Families of rows that turns and mirrors carry onto each other, the same ones carrying the whole set onto itself: the rest of each named row's family, in list order
5 families of 8 rows
gadab: [ 18.2 -31.8   1.4  -6.8  -8.3 -31.4 -23.2 -34.6 -28.5 -12.0  -1.3  29.6]
puz: [-18.8 -12.0   2.9  12.2  17.5 -16.1   4.0 -11.9 -10.2  -6.7  37.2  -2.1]
dat: [ 28.7  16.1  13.3 -16.2   4.5   2.5 -28.3  41.8  -8.1   0.8 -35.0   0.3]
navo: [ 15.3  14.5  14.8 -24.8 -46.7 -26.4  -5.1  14.2  -0.4 -22.0 -37.5  -4.3]
luro: [ 13.3 -11.8  21.4 -15.0  21.8  25.7   0.3   2.2 -33.9 -31.8 -18.5  -6.1]
zap: [ 36.1  -6.8  16.7   1.1 -21.5 -36.4 -20.2  -3.0 -21.8  40.1  -8.3  -9.4]
bezer: [-10.1   8.0  24.3  -2.6  25.7 -18.8  12.0  -7.7  -3.9   4.8  38.6   2.8]
tilub: [-12.2  45.2  13.2 -21.8   3.9  -8.0   1.6   5.7  -2.2 -33.4   8.6   7.2]
gebod: [  8.4 -13.0  28.5  -6.1  25.1  32.7  -6.2  -5.1 -32.9 -13.2 -14.8  10.2]
bip: [-20.5  -8.6   5.6   7.3  16.2 -31.3   6.9 -15.3  15.7  -3.8  24.7   0.3]
bon: [  8.8  33.7   3.8 -15.8 -37.1 -26.4   0.3  30.4   6.5 -17.0 -15.0  14.3]
Nezam: [ -8.2  39.2  29.1 -27.7   9.3   8.0  -2.5   3.4 -22.8 -19.6  12.2  -2.3]
dugan: [ 39.8 -23.2   9.0  11.6 -17.8 -17.3 -22.1   4.7 -27.1  33.7 -17.3  18.7]
ziguz: [  5.9  30.2  24.7 -27.5 -37.6 -19.3   5.2  24.4   9.6  -7.7 -25.4   9.1]
legub: [ -9.3  -5.7  -2.2   3.9  28.0 -31.6  -8.3 -19.4   6.0 -16.0  16.4 -20.2]
mozol: [-21.0   4.2  -5.2   6.2  10.1 -27.9   5.5 -12.3   5.7 -23.6  27.5   8.9]
ruf: [ -0.6  40.8  22.5 -34.9   6.4 -14.2 -16.1 -15.3 -11.7 -26.5  -4.7 -13.0]
fof: [  1.9 -35.8  26.9  -0.3 -18.3 -13.6   0.5 -40.6 -29.6   3.9   1.7  -0.5]
Foli: [ 32.6   0.0   6.3 -17.7  23.4   2.0 -19.3  35.7 -11.4 -24.3 -33.7   3.1]
pepil: [  1.6 -27.3   8.8  18.2 -10.6 -33.5  23.5  21.2  10.3  14.8  15.7   8.2]
bisik: [  3.5 -24.9  14.1 -16.6  16.4   9.2  -5.2 -13.5 -23.7 -48.1 -17.7  16.7]
bem: [  6.8 -27.2  -6.6  17.9 -37.0 -36.5   7.4  21.6   0.3   9.6   4.3   7.2]
lek: [ 28.6 -15.4  -3.8   3.3 -25.5 -39.1 -34.7   3.9 -12.3  26.6 -13.9  16.6]
bifim: [  9.3 -38.6   8.6   0.2  -0.2  -5.4  -5.8 -36.8 -40.4 -11.7   3.2  10.6]
Gub: [ -2.6 -19.6  35.8  -8.2  13.5  24.3  13.8  -2.3 -19.7 -22.0 -17.5 -18.2]
Fatum: [ 46.4   4.9  10.2 -12.9   4.7  -0.5 -18.4  36.6 -27.2   3.9 -32.4  -8.1]
pofiz: [ -1.9  -5.7 -14.1  13.1 -32.8 -46.2   7.3  12.8  14.0  -7.8   5.2  14.3]
Vasak: [  4.2 -30.6  -8.5  13.3 -24.6 -44.1   3.2  10.4  15.6 -11.4 -14.9 -10.5]
lobas: [ 11.0 -39.9  13.3  13.4   3.4   0.2 -10.5 -29.1 -33.7   8.8   1.4  22.9]
Fope: [ -8.3 -39.3   5.6   4.6  -3.7 -12.9 -15.5 -38.1 -21.4  -8.2   5.4  20.9]
guzes: [ -0.1  37.6  45.7 -34.5 -10.5  -3.5   9.9   6.1 -15.4  -4.6   7.6  11.9]
zata: [ -8.9  -7.1  21.0 -15.7  25.7  26.9  -9.2  -0.7 -17.1 -33.8 -17.2   4.6]
zupul: [ 17.3  24.3  19.4 -20.8 -46.1 -12.9   0.7  36.9 -13.0  -3.5 -20.0   8.3]
nake: [ 46.5  -5.6  -6.5  -7.9  -1.8 -39.5 -37.1  13.2 -15.7  10.6 -16.8  13.1]
pep: [ 43.1 -20.7  -1.1   2.9 -18.4 -33.1 -23.9  -4.5 -32.5  22.9  -9.6   7.0]
damez: [-15.7  38.4  30.1 -29.5  10.8  -5.4   0.7  -7.7   1.0 -17.4   6.7   2.9]
Per: [ 31.8   8.8  26.5  -9.6  11.1   2.5  -7.1  35.2 -12.3  13.3 -27.8 -26.7]
rana: [ -0.9 -17.5   0.3   8.7 -32.7 -43.7  10.2  17.4  22.4   6.2  -7.2   8.5]
Lozon: [ 37.0   5.3  23.8  -7.9   6.0  16.3 -17.9  30.0 -27.1  11.3 -31.8   7.0]
nulim: [ 11.8   2.1  28.7 -13.7 -44.6 -18.8  21.0  34.5  -0.1   2.9 -14.8  17.9]

Which other rows belong to the same family as gebod? tilub, bon, dugan, mozol, pofiz, lobas, Lozon
Which other rows belong to the same family as navo? zap, legub, ruf, fof, Gub, Vasak, Per
Which other rows belong to the same family as bem? puz, dat, Nezam, lek, Fope, zata, zupul
Which other rows belong to the same family as Foli? gadab, bezer, pepil, bisik, guzes, nake, nulim

